128 stands for zero in the data rows.
A hidden rule labels the rows of this table. It goes by one to three of the table's principal directions, not those with the most spread.
[107 157 195 159 164 133 154 192  99 123  85 143  91 121 196 159 175 135
  89  95  73  99 180 102 149  81  76  93 152 133 149  76 139  76 142 102
 166 138 172 143 162 124 167 101 171 109 132 139] m
[109 108 148 134 125 115 117 167 112 139  91 131 105 132 163 109 169  95
 113 135 121 147 114 162 117 128  86 148 136  97  96 116 159 104 144 129
  99  77 107 160  81 105 106 148 120 136  99 143] m
[121 119  92  88  98  85 175  89 141 158 123 129  84 139 119 110 127 101
 139 107 164 138 113 187 141 160 128 162 125  74  78 119 122 143 130 105
 141  89 123 177 111  95 115 180 129  65 107 163] t
[145 108 107 127 149 127 145 136 157 121 153 127 150 144 110 177 119 165
 150 112 133 100 153 126 109 127 152 132 135 143 169 144 108 155 128 134
 154 159 118  95 160 141 167  74 160 122 184 161] k
[196 134 152 150  98 215 118 161 210 160 104 154 122 131 157 192 176  99
  71  91 130 167 132 161  27 126  83 112 155 102 157 155  58 133 120 146
  95  98 103  70  91 115 212  62 168 130 154 191] k
[106 125  87 148 146 155 117 167 159 143 107 147 140 149 147 166 154 123
 103  90  99 142 142 142  60 138 134 164 119 117 161 118 120 181 159 151
 136  95  90 116 106  95 190  96 157 151 166 205] m
[ 74 162 153 106 140  95 111 113  71 149 123  94  99  72 183 152  92 158
 112 170  79  81 204 137 177  85  95  83 124 182 144 101 163  57 139  94
 149 121 181 166 197  68 105 135 141 164 114  61] t
[175 128 132 130 125 146 116 108 148 128 166 127 170 116  93 181 110 162
 137 141 141 118 143 110 110 125 159 100 125 155 179 157  87 136 108 145
 114 169 140  69 169 167 158  70 141 140 146 117] k
[130 163 162 138 149 127 171 165 123 131 115 132 111 112 170 188 140 140
 106  94  97 106 174 104 152  96  88  83 142 139 159 100 106  94 144 109
 163 154 177 120 180 123 193  71 170 115 171 147] t
[ 56 115 143 138 199 118 104 140  94  91 122 138 149 119  84 101 151 143
 140 125 115 135  98  83 171 133 110 149  83 149 137 121 208 112 115 149
 105 124 121 126 101 187  77 132  86 186  95 115] t
[125 140 102 189 149 142 106 168 109 103  95 150 170 116 141 135 108 119
 120 117  79 118 133  40 135 145 151 141 101 128 143 105 107 165 175 180
 177 174 136 104 129  95 136 104 138 189 142 147] m
[171 137 109 120 105 181 157 156 206 196 109 140  80 139 168 192 185 118
  95  52 134 166 149 211  28 119  95 150 167  88 155 133  77 165 142 126
 129  55 101 118 106  57 236  74 197 112 189 228] q
[165 118 105 163 100 147 129 197 165 166  70 138  92 129 212 158 136  78
  79 108 104 105 171 168  74 127  86 156 155  81 116 112  86 148 181 138
 182  95 105 145 103   0 148 114 182 140 164 197] k
[132 124 169 116 123 118 128 102 126 139 120 136 104 100 109 128 147 135
 130 135 141 155 112 125 160 132  98 109 121 115 126 122 131  80 105 129
  95 125 163 139 127 159 109 127 118 128  78 112] k
[121 156 144 118 110 130 123 149 105 154 122 108 105 105 182 131 127 121
 106 142 102 145 135 143 133  90  90  95 144 144 135 108 125 102 150 115
 107 104 154 158 147  98 157 120 123 154 150 101] k
[166 127 168 109 111 130 117  90 156 130 166 120 141 116  88 155 118 154
 129 155 170 120 144 137 127 111 137  72 137 154 162 156 111  94  77 110
  85 156 164 104 173 200 120 109 131  96 117  79] k
[138 136 115 128 111 154 124 142 154 142 125 128 134 132 148 152 131 116
 110 121 121 153 123 144  88 128 114 122 134 125 140 137 101 141 142 137
 108 111 113 115 116 116 177 101 134 141 160 156] q
[114 109 100  97  99 108 116 126 135 161 131 104  97 133 162  89 118 112
 129 152 131 130 126 189 106 110 119 142 138 118 105 128 133 148 161 120
 126  83 115 180 110  63  96 159 122 140 157 114] q
[101 129 108  36 114  47 165  31 107 155 188  75  87  96  83 114  76 170
 181 165 206  93 162 223 204 121 122 122 130 154  93 165 202  74  83  62
 116  95 150 177 168 105  35 180 117 101  99  79] t
[ 67 138 131 111 157  68 157 115  82 129  96 112  83 107 142 130 117 127
 143 124 119 106 162 136 205 159 111 156 123 127  84  90 192  65 113  84
 164 104 131 179 136  76 102 183 129  94  71 130] m
[112 154 134 145 128 123 118 149 124 151  93 135 112 100 169 174 126 120
  87 127 103 114 187 135 128 125 102 116 125 129 145 100 134  97 141 118
 141 112 151 143 149  72 141 121 161 140 109 150] m
[154 135 142 118 110 128 126  97 119 127 152 115 133 110 112 127 107 156
 147 145 149 124 131 129 144 111 133  99 143 147 134 152 128 108 109 123
 113 149 155 120 158 148 112 122 128 136 120  91] q
[169 118 142 128 119 160 159 151 195 159 103 154  88 151 118 153 203  94
 105  66 175 176 111 190  75 153  93 163 154  70 115 136 121 130  96 116
  98  64  87 119  65 127 172 119 154  73 116 215] k
[119 111 138 159 127 157  53 104 136 114 116 172 189 127  63  96 160 103
 112 140 123 186  59  73  84 164 169 135  65 103 141 132 107 169 126 200
  60 131 131  92  79 213  96 140  87 166  60 106] t
[128 135 155 149 136 165  91 159 145 125 117 135 139 126 148 137 144 118
  89 140 106 127 146 115  95 108 113 106 125 148 155 126 125 118 129 134
 113 127 125 108 117 134 132 110 130 151 137 115] m
[ 75 123 129 138 130 127 112 160 115 159  56 138  71 122 199 110 165  85
  87 112  79 136 143 166 105 135  80 168 126  88  90  86 152 115 165 126
 149  54 110 185  81  34 115 173 142 140  91 159] t
[131 119 115 116 136  96 167 141 124 146 125 116  93 128 162 166 120 145
 128 122 136  59 202 190 140 114 106 146 154 123 122 131 154 108 133  91
 186 113 118 145 154  54 108 124 179 106 137 168] t
[113 172 102 164 151 143 108 137 116  81 131 119 193  99 129 171  43 145
 130 149  84 110 157  16 172 148 152  91  99 194 164 123 112 120 142 149
 162 215 149  81 174 122 165  84 119 190 169 110] m
[123 115 100  62 119 128 157  76 144 143 191  94 108 138 119 135 102 191
 167 135 148 118 133 192 121  94 124 118 153 162 149 167 134 136 115 101
 122 121 118 135 162 138 148 102 130 132 186 127] q
[135 104  66 133 102 172 138 151 192 138 116 152 136 188 144 122 155  91
 109  82 134 154  96 184  22 145 130 176 137  75 112 154  93 219 166 152
 127  83  59 117  59 106 173 123 145 117 181 226] t
[180  89 115 174 131 145 118 142 152  90 133 159 178 180  68  77 145 112
 158  90 146 133  55  59  88 147 212 155 125  90 130 130  68 229 132 180
 148 185 126 103 122 213 134 139 121  86 151 115] t
[136 125 121 166 136 130 109 147  98 101 129 142 170 139 127  97 117 127
 136 129  87 113 103  47 127 118 181 123 110 129 143 104  83 186 170 172
 165 187 155 118 154 153 131 122 120 146 154  91] t
[129 122 102 131 137 121 146 156 150 139 121 134 124 146 137 152 138 117
 123 102 122 128 136 137 108 140 137 153 128 112 138 111 110 159 145 129
 150 118 108 131 124 104 171 113 145 108 165 174] k
[152  77  93 159 133 147  96 139 136  80 156 142 208 183  84  84 118 141
 175 134 109 143  50  49  80 144 222 149 114 126 150 139  66 235 160 198
 133 199 102  89 123 212 154 106  99 142 183 112] k
[ 71 131  95  98 132  55 115  64  66 147 130 112 117  86 101 114  88 151
 161 166 126 125 143 133 200 163 158 157  89 135 109 102 180 102 126 122
 131 111 147 179 151  86  67 184 106 149  47 101] k
[ 84 146 141 101 125 118 103 109 114 135 125 106 117  94 136 108 105 112
 118 153 113 157 102 116 158 119  91  94 104 153 122 116 137  93 131 125
  86 111 161 160 134 138 119 145  83 162 129  65] m
[133 150 123 112  91 177  97  94 130  85 183 107 176 134 109  49  71 134
 144 176 128 180  41  65 135  96 138  62 120 182 132 166  99 153 135 152
  68 183 146 111 122 218 125 125  45 186 186  39] k
[174 124 147 191 115 176 125 224 154 162  54 163  92 123 222 168 182  95
  64  82  79 121 159 139  61  97  63 134 161  75 147 101  77 143 187 160
 167 104 135 132 112  44 177  75 197 164 159 205] q
[119 130 165  90 131  98 143  92  77  99 184  89 123 140 118  87  99 176
 167 175 139  90 131 128 185  82 152  84 158 184 125 135 161  87  88  75
 123 167 152 150 189 199  99 161  97  81 124  32] q
[122 132 148 131 144 117  96 103 116 133 134 129 147  99  91 153 127 144
 127 144 135 122 145 114 139 137 147 118 104 146 154 127 141 104  97 134
 103 132 150 112 154 156 109 127 126 136  81  93] m
[108 146 155 141 150 135 119 157  93 136 111 115 106 107 201 162 121 158
 103 138  62  68 205 124 130  78 106 102 149 166 159 102 131  95 150 109
 183 139 152 136 184  69 145 105 170 151 146 104] m
[126 125 154 162 166 180  84 167 113  85 134 118 170 122 153 120 108 144
 123 145  64  95 120  47 115  87 122  95 124 184 162 139 105 138 149 164
 154 185 131  78 146 149 137  79 113 204 190  63] q
[117 102 115 115 132  86 144  83  93 130 124 138 109 133  80 102 144 134
 159 135 173 123 121 173 168 178 146 197 120  91  78 136 197 107  84 111
 124  91  89 149  90 123  51 195 116  96  11 160] q
[180  89 120  70  88  55 185  92 135 148 182  89  84 144 115  91  96 154
 189 149 192  90 127 184 170  98 152 115 171 116 105 138 104 137 125  87
 158 152 163 186 184 126  87 150 136  52 177  83] q
[150 150 149  86 123 111 211 148 134 147 144  85  43 139 198 154 112 145
 127 120 138  73 198 191 173  84  83 106 203 155 115 112 138  67 102  29
 192 123 126 169 177  65 169 131 162  41 184 133] q
[116 118 113 101 129  94 157 133 121 137 137 106  97 135 146 107 115 124
 143 126 136 103 131 160 150 111 114 136 139 124 107 123 138 133 143 105
 155 115 131 167 140  98 110 147 126 111 164 117] t
[122 128 136  60 129  62 217  76 136 157 150 105  45 122 113 153 125 166
 162 106 190  96 180 213 200 127  98 130 162 119 104 127 174  63  78  43
 157 104 150 181 169 108 111 152 162  34 109 155] t
[ 97 112 112 129 158  90 145 132 110 100 136 127 151 143 106 143 118 162
 167 129 122 125 130  96 161 149 157 140 119 140 141 116 151 129 133 130
 138 161 124 129 147 160 145 111 128 121 138 153] m
[117 121  76  78  91  86 131  24 125 103 172 101 154 125  46  63  48 112
 182 169 205 131  78 143 178 182 169 140  98 129  53 184 155 135  91 117
 102 138 117 135 108 153  29 213  64 105  84  72] t
[138 146 131  63 108 132 204 102 138 169 158 103  48 141 168 114 144 147
 141  80 127 129 120 193 126  74 100 111 175 121 119 118  90 142 134  80
 162  98 152 172 164 106 192 127 148  68 200 121] q
[101 180 196 177 153 190  88 208 116 134  78 146 128 104 215 170 171 109
  45 109  26 144 153  65  89  69  74  61 126 158 190  72  90 102 166 144
 118 130 178 116 155 135 222  71 146 174 163 104] m
[108 166  76 108 123  86 159  95  88 138 141 103 124 103 139 153  65 151
 154 145 120 112 175 124 191 156 158 143 122 154 116 112 147 113 139 103
 176 140 127 141 160  43 138 140 136 135 123 145] m
[165 112 114 133  94 197 115 166 189 126 138 128 149 163 165 111 140 102
 109 113 123 150  85 152  26  89  99 107 153 117 131 178  68 192 174 163
 105 119 100  95  86 132 166  80 131 166 236 142] m
[149 105 151 149 133 148 107 134 153 147  94 161 118 138 103 130 193  94
 106  99 140 150 109 145  80 161 139 169 119  78 119 120 115 141 101 145
 110  86 102 115  83 140 126 150 139  90  63 151] t
[103  95 121 136 174 102 144 149 133 142 102 147 102 148 115 158 183 148
 138  89 133 109 169 168 115 153 140 196 131 100 136 107 178 131 114 116
 158  88  90 142 112 100 126 133 173  94  92 204] k
[158  91 131 104  89 150 129 111 199 169 113 148  91 157 107 110 192  81
 110  93 182 180  79 215  47 151 110 161 140  56  95 150 101 156 105 130
  74  51  94 141  59 142 131 158 131  69 103 169] m
[ 83 146 134 183 160 129  88 170  59  94  87 138 159 129 158  87 127 107
 118 136  52 123 117  35 145 136 168 144 104 140 119  74 138 146 166 156
 164 154 131 136 125 115 125 163 107 157 102  88] k
Here are more rows. What is the label of each one?
[131 154 110 115  90 145 142 126 130 114 150 112 132 143 170  86  83 118
 124 147 105 131 109 104 130  93 128  83 140 148 117 129  83 156 172 124
 147 167 148 140 140 122 146 128 108 135 205  94] m
[162 106 122 158 114 234  94 153 200 117 124 171 164 174 111 109 188 108
 104  84 122 202  44 118   7 128 125 142 128  96 152 167  72 211 140 193
  73 113  78  68  47 197 187  81 117 166 169 182] q
[ 92 120  83  62 100  50 126  10  94 126 175 103 136 104  31  56  64 126
 185 186 206 150  75 152 217 182 166 149  76 126  65 155 187 113  87 114
  77 114 135 170 112 158   5 225  47 121  39  66] m
[151 189 182 146 120 171 153 203 118 145 109 110  81 131 241 148 150 119
  75 108  76 107 189 131 109  50  88  70 196 161 148  89 104  95 148  76
 167 124 154 142 168  73 213 105 172  97 197 109] k
[159 128  95  88  70 167 131  66 164 132 172 122 138 132  88  89 106 119
 139 148 194 181  64 186 108 139 101 127 129 118  93 206 132 140 104 136
  55 100  90 105  64 153  92 137  80 163 120 143] q
[135 159 122 124 111 114 160 142 118 165 102 123  78  97 179 161 121 109
  97 119 128 112 178 174 156 125  75 133 144 112 109 111 142  87 136  97
 155  91 135 157 132  33 128 135 156 129 110 168] k
[192 146 172 156 103 189  96 142 173 131 117 138 148  98 135 172 129 106
  87 140 133 149 132 102  96 125  93  77 134 138 152 155  75  94 109 149
  92 149 142  67 119 139 153  76 135 158 130 116] k
[144 112 156 169 146 140 105 187 118 130 103 143 134 131 159 126 161 114
 105 113  83 109 123  91 100  96 128 122 129 115 156  96  88 157 163 161
 152 143 152 129 147 134 145 105 144 143 155 107] m
[177 170 196 111 111 179 133 170 155 174 131  93  78  84 216 200 139 136
  76 134 112 117 194 180 103  49  31  48 188 176 169 141 101  47 117  85
 111 101 156 110 168  71 195  52 169 152 196 100] k
[128 104 101  96 107  27 146  62  96 174 122 131  96  90  74 115 125 112
 156 142 195 108 144 195 188 178 146 182  93  64  71 124 168 112 118 122
 135  80 148 178 121  67   6 200 136 101  16 134] t
[118 119 109 111 128 119 117  67 125  87 164 119 162 131  52  69  83 136
 172 148 168 137  73  89 167 154 167 128 100 145 103 161 147 143  97 138
 109 165 131 119 120 195  65 168  73 132 109  73] t
[141 121 140 100 139 100 160 118 105 139 157 106 100 116 125 121 128 158
 158 131 143 100 140 151 169  99 119 127 144 139 127 132 144 111 122 107
 152 130 143 142 155 114 102 120 134 125 144 104] q
[153 147  88  73  62 157 144  72 153 151 173  97 109 115 142  97  74 121
 129 153 166 142 106 198 118 104  86 105 144 138  94 191 113 135 134 114
 104 103 117 130 107  83 100 136 102 168 168 113] q
[ 62 130 123 139 168  68  77  94  68 107 118 127 166  78  69 127  93 139
 141 180 136 111 152  88 209 174 148 146  62 155 123 119 220  75 103 138
 105 133 142 135 132 134  22 171  93 181  19  90] m
[116 128 130  95 125 122 145 109 152 151 127 121  92 121 120 141 144 123
 123 119 167 140 140 195 129 138  87 140 135 119 109 146 168  91  96  96
 100  73 109 142 101 110 112 143 131 111 104 155] m
[ 97 117  74 136 142  99 108  99  84  90 149 126 190 132  87  92  70 139
 174 153  97 130  77  41 166 164 203 148  79 143 127 115 108 186 159 175
 150 189 130 123 146 159 119 142  79 165 134  93] k
[129 143 111 127  94 154 126 115 130  69 162 113 163 161 128  21  67 107
 147 157 125 143  54  56 145 104 154  81 128 155  94 146  95 176 157 138
 133 199 144 133 118 185 101 162  63 134 201  50] t
[131 149 105 132 121 135 125 108  98 121 144 115 149 122 135 131  92 154
 148 136 106 120 136 104 133 127 165 124 135 154 135 132 117 144 138 133
 149 154 131 115 159 110 152 124 131 147 138 111] q
[127 120 122 128 126  97 112 104 110 106 156 127 178 117  78 112 100 140
 159 156 141 143  89  75 160 136 163 104  94 138 140 135 116 143 137 161
  97 175 165 118 151 195 104 117  95 154 130  85] q
[120 149 132 144 128 138  97 114 126 114 117 129 158  91 116 144  90 113
 109 144 122 123 130  87 146 139 112  98  98 146 131 140 123 106 124 147
 114 150 157 106 141 136 107 124 112 170 111  95] t
[ 80 105 106  84 130  65 130  74  93 119 162 111 123 144  77  56 112 148
 180 161 154 145  87 133 180 143 178 151 108 132 104 113 174 139 116 113
 107 125 130 185 130 173  71 195  77  99  93  84] q
[118  87  43  96  76 109 119  65 160 119 152 130 155 168  65  30  92  91
 173 138 177 188  17 138 104 180 184 172  93  79  69 158 103 225 153 169
  92 119  98 160  65 159  80 195  64 122 138 127] m
[116 155 124  99 129 106 119  98 121 148 149  93 126  73 131 176  73 150
 124 162 137  96 185 148 166 115 102  91 117 178 147 145 149  75 114 105
 124 127 159 125 178  85 107 110 134 167 136  89] t
[ 75 152 113 130 112 110 105 106  75 126 103 130 130 108 146  74 107  93
 114 146  97 140 101 108 154 136 126 129  93 115  84 105 143 132 163 142
 124 111 151 167 113 103  82 191  92 160  82  88] t
[ 98 130  70 113 118 102 136 103 145 159 103 136 111 125 125 128 117  83
 114 100 130 128 129 160 113 173 141 176  92  83  94 110 111 171 152 134
 159  83 116 156 106  57 120 174 135 106 115 162] t
[128 127 169 137 169  82 158 168 109 160  94 125  68 117 169 188 166 143
 112 108 114  56 236 164 154 118 123 148 158 124 142  74 158  72 108  72
 201 107 138 157 176  53 133 134 201  55  95 148] m
[125  85  62 107  90  88  94  25 137 125 149 154 179 131   0  43 114  87
 175 140 215 194   9 131 131 218 200 192  49  58  67 167 132 205 111 192
  55 105 114 133  55 197  16 213  53 133  29 116] t
